In the data rows, 128 means zero.
Here are some points, one per row:
[152 113 129  90 176 110 139 118 133  99 121  98 130 178 117 111 105 155  94 140 138 169 126 118 123 140  97 123 175 125 138  78]
[129 162 137 171 102  77 130 128 116 103  75 111 116 108 130 121 173 120 148 132  86  97 125 139  98 128 107 165 124 151 141 173]
[154 106 119 108 113 141 140 149 132 121  96 117 117 127 110 111 101 160 150  74 119 160 169 132 112 111 112 128 109 116 169 145]
[134 101  84 131 144  99 102  90 106 184 133 117  97 124 147  93 132 140 100 110 119 132  87 127 137 144 137 127  75 139 158 128]
[127 129 101 116 120 102 109 153 136 121 158 121  95 135 119 155 141 137 165 118 116  89 147 100 105 150 128 109 166 103  89 137]
[115 161 165 120 118 159 104 105 110 128 141 164 156  80 139 136 167 113 111 118 111 173 111 122  80 144 122 108 176 116 166 177]
[116  70 154  77 174 139  97 147 118 121 114  92 114 108  85 105 156 115 135 143 118  77 164 170 133 120 156 135 173 162 141 160]
[152 131 135 134  84 119 111 154 133 153 138  80 147 145 121 122  98 162 106 122 111 121  89 108 155 131 128 166 122 135 131 125]
[ 97  99  82 123 105 119 154 146 140 137 137  98 154 107 112 112 105  97 184 119 147 126 143 112 129 131 102 112 190 125 143 103]
[134 131 134  94 118 103 228 128 105 150 108 119 139 159 103 129 117 132  92 143 116 134 130 135 136 149 120 148 124  63 100 125]
[124 142 161 143 115 107  81 131 131 113 123 150 149 106 126 137 126 154  97 118 142 109 130 148 142 116 131 115 102 163 139  77]
[136 129 144 145 140 135 119 124 145 137 122 119 126 145 133 168  87 123 120 149 126 110 122 163 125 134 132 121 146 163 139 134]
[ 83 142 134  79 131 152 173 134 115 116 135 134 164 126 128 125 122 115 120 101 157  97 136 108 101 140 173  50  98 150 137  81]
[102 142 125 116 134 116 136 109 108 158 104 147 176 132 110 143 109 118 182 137 159 159 165 124 142 123 133 169 127 136 122 119]
[137  91 119 162 122 132 139 114 120  77 165 129 144  57 124 133 108 133 138 128 154 144  89 146 126 162 139 105 107 123 137 141]
[144 150 133 155 116 109 115 101 139 112  90 159 117 137 131 105 133 135 119 130 108 117 132 100 186 103 101  92 149 157 103 105]
[138  85 128 140 132 113 194 145 110 130 180  97 112 114 151 173 142 110 109 164 146 105 131 101 109 166 110 129 132 118 177 135]
[165  83 164 124  99 112 138 149 142 119  98 147 123 138 153 116 104 115 127 118 126 162 110 164 129  86  99 119 147 133 132 113]
[108 132 145 130 138 182 113 121  90 129 111 126 112 122 139 135 120 136 128 169 135 136 155 122 152  70 172 130 121 116 152 165]
[165  91 117  98 129 135 135 162 143 132 114 121  93  98 131 148 112 117 163 177 137 125 118 129 110  91 114 151 115 117  99  95]
[121  57 154 106 128 122 124 123 149 150 107 161 103 139 130 162 100 103 118 119 119  82 127 156  89 140  99 127 128 126 106 155]
[114 143 139  81 153 127 111 119 129 132 133 123 114 141 141 136 109  90  79 120 123 134  93 163 121 135 163 134 128 147 139 175]
[123  98 121 111 138 143 143 108 147 111 144 141 123 122 160 100 135  92 122 131 139 134 145 114 144 152 129 115 155 172 148 135]
[147 139 166 111 153 121 148 161 141 103 149 122 133 147 133  78 141 132 118  84 150  96 138 152 113 148 129 154  67 159  61 137]
[105  95 127 130 132  94 125 111 123 171 120 116 130 133 111 144 164 113 110 143  62 134  88 145 132 157 185 119 174 109 139 135]
[104 188 163 152 147 134 158 126 116 124 143 130 130 147 116 141 149 118 136 136 146 118 130 141  96  97 132 112 162 117 152 145]
[155 177 114 104 129 140 143  64 119 147 122 141 118 111 138 107 139 134 107 149 143 109 150 144  97 124  62 119 132  92  75 103]
[134 112 132 130 133 158 122 112 126 105 107  78 122 157 135 128 106 120 153 132 127 146 137 131 171 108 102 116 166 144 105 141]
[ 88 169 107 152 128 117 123 127 138 160 142 159 138 120 146 104 103 127 109 224 101 121 145 114 126 147 108 160  93 164 131 132]
[149 119 113 145 101 133 151 129 195  97 118 169 139 143 111 113 124 146 132 171  88 112 123 120 131  91 135 100 154 101 115 114]
[ 59 123 138 148 116 127 127 140 150 105  97 111  50 128 116 135 109 127 127 106 157 158 127 116  77 165 144 141 146 124 112  95]
[ 93  93 129 124 144 130 171 142 114  94  85 107 137  85 171 101 118 107 124 105 110 149 132 102 123 147  82 118 147 126 131 123]
[140  93 134 166 138 225 123 130 113 126 151 141 113 147  88 134 126 125 137 118 133  80  82 117 131 139 101 121 149 135 110 125]
[149 127 168 176 134 111 140 106 149 134 126 114 154 155 134 143 142  88 142 140 143 106 107 144 117 137 131 129 118 128 123 146]
[135 141 116 145 136 114 113 126 123 137 130  97 128 108  73 123 120 128  72  89 175 121 130 134 158 133  96 110 101 112  97 111]
[148 134 157 103 120 153 152 128 121 178 125 140 126 129 159 107  95 102 102 121 116  91 115 164 130 117 128 149  87  91 120 141]
[143  95 120 120 134 130  95 144  96 135 139 204 168 142 123 105 104 161 142  65 159 104 122 116 157 125 112 219 162 128 153 112]
[132 103 163  80  78 147 104 144 130 148 120 125 136  91 185 109 177 126 158 144 162 129 183 137 127 123 120 127 127 169 119 117]
[109 145 130 103 106 143 109 105 145 101 134 124 175 116 149 136 148 167 106  87 129 100 142 126 148 166 110 136 107  67 142 132]
[130 130 117 126 165 118 119 141 125 111 134 126 116 114 125 154 147 142 146 140 132 131 123 116 111 155 161 101 108 103 141 165]
[144 125 125 187 149 127  92 120 158 138 160 102 160 150 179 176 126 132 129 154 157 138 126 135 143 101 132 115 171  80 120 148]
[154 119 104 206 128 132 160 138 157 136 136 150 119 126 147 159 117 121 128 108  82 151 122 139 122 130 137 131 154 133 115  81]
[174 135 100 133 154 175 150 140 129 183 135 112 155 126 143 131 132 139 127 127 102 110  90 131 120 116 145  78 148 162 133 161]
[118 101 125 143 123 130 127 138 122 132 145 142 110  89 107 122 114 143 112 129  94 134 150 169 182 138 126 109 100 120 150 140]
[118 154 140  95 107 127 102 255 107 112 119 108 123 146 126 191 117 112 120 150 125 154 120 158 166 134 112 102 122 138 124 158]
[204 175 116 124 117 133 123 146 130 118 119 113 111 136 128 156 144 141 114 104 127 103 113 124 116  55 145 140 121 118 149 125]
[ 84 140 117 128  62 119 147 139 133 121 101 143 169 121 115 143 100 126 106 157 138 144 103 107 160  92 164 152 102 186 119 113]
[156 134 144 112 147  60 108  88 124 115 106 125 118 138 115 178 136 151 127 117 153 109 135 121 139 126 131 144 109 124 116 150]
[126 167 140 142 155 119 128 122 126 168 137 139 129 138 107 151 116 179 151 142  64 131 132 150 110 116 138 115 149 175 104 159]
[153 157 135 106 124 129 134 130  93 147 118  57 136 118 155 143  85 132 146 125 141 119 153 122 134 147 127 142 150 115  78 127]
[142 118 138 137 128 149  98 109 146 153 118 111 118 123 138 116 134 126  92 107 144 112 124  83 110 103 106 114 137 132 149 101]
[125 119 112 133 137 119 107 135 126 144 117 113 147 117 131 125 134 136 123 129 122 127 167 165 134 121 150 162 136 133 135 139]
[139 134 135 129 127 109 173 124 134 122 145 149 131 153 142 107 119 122 150 118 179 109 104 153 130  78 109  93 135 114 162  96]
[116 172 115 114 121 127 133  99 142 129 109 160 142  88 116 119  92 122 161 146 136 141 132 102 146 111 128 116 105 126 114 160]
[132 126 131 141 132 117 118 117 109 112 136 109  98 110 151 119 125 129 129 119 123 132 124 152 143 146 121 104 174 124  98 120]
[137 130 111 111 127  96 140 134 115 109 136 106 142 109 161 136 165 153 104 109 120 132 138 110  84 110 136 183 121 123 127 104]
[131 117 118 125 118 155 110 105 113  93 121 137 147 142 119 124 111 104 113 126 149  91 131 182  84 141 131  98 148 157 139 107]
[127 134 101 111  80 144 111 127 123 121 148 140 163 180 142 141 134 139 143 122 114 139 144 175 130 112 125 157 120  99 118 149]
[157 141 146 130 146 120 129 146 101 161 108 160 140 137  91 127  90 129 154 104 144 125 121 158  82 142 115 127 145 120 102 112]
[ 88 114 141 125 141 134 148  89 109 111 126 168 129 113 102 168 155 111 135 129  73 118 137 122 166 101 147 115 114  88 111  70]
[116 113 125 149 142 142 128 127 136 202 114 136 121 140 132 141 111 128 125 118 114 143 122 156 147  95 140 127 115 115 164 157]
[159 129 112 159  90  85  97 149 120 111 160 143 153 143 122  97 111 122 135 144  80  96 152 150 117 117 161 112 147  96 133 141]
[120  92 111 155 150 137 123 121 140 128 106 102 112 117 133  93 164 139 136 133 123 151 116 174  98 115 142  93 118 116 119 149]
[ 83 113 149 115 110 134  98 130 132 155 181  87 115 139 165 138 198 104 123 151 147 173 109 141 133 135  89 112 109 149 102 111]
[118 142 105  63 156 128 148 151 255 132 144 116 142 132 101 122 144 118 130 105 124 162 128 109 126 121 128 144 122 134 102 124]
[122 153 142 128 117 116 148 129 133  56 166 152  88 149 143  90 121 120 138 125  89 128 133 151 150  95 126 128 131 135 162 133]
[130 129 126 164 143 126  96 114 120 140 110 121  87 149 122 127 148 149 119 166 120 116 139 150 152 144 138  97  96 134 155 149]
[134 136 150 134 128 124 134  94 120 155 121 117 134 153 125 140 141 125 122 140  98 141 137 126 129 142 178 108 147 131 143 158]
[ 92 140 129 102  91 126 127 111 127 155 128 133  59 122 162  94 142 116 160 105 169 113 123 101 128 133 182 102 142 134 121 146]
[159 166 111 146 125 157 133 125 144 115 121 191 118  99 152 105 155  91 120 117 109 153 132 145 153 137 134 137 140 142 108 108]
[112 116 105 102  80 115 133  37 119 134 139 111 109 113 142 128  91 117 136 138 138 139 107 122  92 112 133 148 110 143 115 119]
[ 81 173 104 140  70 123 158 132 130 140 107 116 125 120  74 115 143 150 144 132 182  86 147 115 136 160 144 158 120 130 147 138]
[124  96 137 150 112 124 116 143 121 104 130 120 114 157 108 115 133  98  95 155 126 147 184 138 112 113  77 126 121 136 137 132]
[115 126 100 125 124 146  99 171 142 126  88 158 144 129 138 144 144 145 144 147 137 111 116 112 129 129 120 136 104 131 148 121]
[121 102 123 124 114 145 115 127 134  89 149 167  97 116 147 143 118 103  88 124 132 163 164 103 130 114 166 141 138 129 114 193]
[144 122 132 144 143 118 149 159 102 147 105 137 126 115 111 106 135  99 103 101 182 125 141 101 106 172  83 123 122 119 117 166]
[128 122  96 133 124 108 136 110  92 138 140 120 124 153 127 182 132 117 106 128  89 116  98 151 159 157 159 122 167 174  92 119]
[136 124 131  94 137 126 125 130 149 140 113 119 133 116 138 159 129  96 144 120 160 113 125  95 164 107 100 142 137 161 121 111]
[112 177 140 141 149 135 118 112 172 128 132  94 123  77  74  97 104 105  98 119 118 110 115 125  99 106 112 145 123 148 122 115]
[166 108 143 128 129 141 147 118 118 107 143 163  89 126 124 138 145 110 149 109 131 166 127 152 147 162 115 134 148 168 129  95]
[128 134 119 117 106 120 111 139  97 131 173 132 128 145 107 146 146 128 114 100 125 149 130 125 131 121 111 137 120  90 140 149]
[129 151 117  98 128 127 126 140 124 118 118 144 156 124 147 135 121 160  73 121 134 102 105 110 106 163 113 133 114 132 140 106]
[127 140 104 128  94 125 111 132 125 132 105 145 122 138  94 122 165 120 116 141 150 168 132 152 149 135 161 162 160 104 169 127]
[ 98 106  72 158 158  95 120 103 106 113 136  98 143 135 105 162 135 123 151 120 145 150 127 132 114  78 133  92 116 124 113 153]
[ 93 114 185 139 141 139 154 114 133 106 146 152 131 103 132 136 142 255 116 120 156 146 129 122 130 125 122 132 161 109 129 143]
[101 186 136 119 114 101  95 137 135 146  93 126 131 135 149 131 119 133 178 117 110 137 147 120 122 141 134  83 103 103 159  94]
[155 153 116 152 126 244 146 115 104 137 108  70 150 159 117 127 133 128 100 103 135 129 116 126 114 156 141 172  86 109 105  78]
[184 133 173  98 151 105 141 136  73 121 121 116 127 120  80 105 136 146 165 144  94 165 116  83 134 153 137 101  72 167 123 135]
These points spread out most along one direction. Take the direction at right angles to it along which they spread out most. Go by this last direction. How many in every 100 of the points above lie lower along it than each point below? Answers are rounded to whole numbers. More than half of the points above lie lower than the first one.
[136  83 117 119 233 119 125 124 131 129 115 128 149 168 142 118 135 138 109 123 145 112 172 111 129 138 152 131 123 130 130  93] 77
[ 78 128 123 143 168 137 139 169 128 124 138 160 102 108 180 103 157  93 106 114  85  99 132 125 127 105 121 175 146 151 101 158] 74
[176 149  93 144 145 104 144 120 117 151 136 127 125 147 115 129 143 154 133 111 154 131 130 119 111 140 124 123 113  92 156 116] 24
[125 128  82 147 122 124 146 130 141 117 114 150 130 154 145  95 140 130 116 120 132 177 118 103 131 112 125 108 128 187 114 144] 64
[148 123 140 150 110 133 119 138 112 135 124 134 142  98 117 105 147 145 121 148 147 118 203 109 120 147 146 139 101 117 103 132] 26
[103 111 147 154 124 144 126 115 129  77 157 126 137 126 147 152 186  98 160 134 103  99 111 134 151 145 115 152  99 153 222 103] 67
[102 142  96 102 133 131  91 136  98 101 100 155 124 126 134 128 133 126 171 137 127 140  25 131 126 115 135 139 116  84  84 116] 26
[159 169 117 125 187 128 124 124 125  97 143 134 122 106 118 110  80  97 129 147 155 134 127 106 151 173 149 144 130 118 124 105] 53
[ 99 106 108 128 128 138 111 124 122 115 131 112 145 138 145 102 121 125 197 202 134 150 111 105 110 138 122 132  90 124 140 114] 55
[117 101 186 172 136 117 109 152 146 157 134 132 113 128 125 122 113  97 150 129 135 128 107  29 107 119 148 110 117  91  97  89] 74
[130 128 157 111 117  99 135 156 107 123 169  98 143 124 115  47 106 132 122 138 136 145 124  90 147 102 149 151 135  91 134 116] 38
[156 110 154 106 112 110 141 121 119 125 123 118 166 125 125 138 120 120 115 123 130 126  98 111 114 152 128 137 105 116 120 145] 43
[ 96 149 107 111 109 139 118 129 121 143 239 145 119 143  98 161  86 156 143 128 103 166 169 112 124 108 102 158  86 124 132  97] 9
[131 155 123 136 132 157 100 101 153 121 104 130 116 163 111 134 127 155 158 103  79 120 131 105 170 160  97 107 128 120 173 182] 17
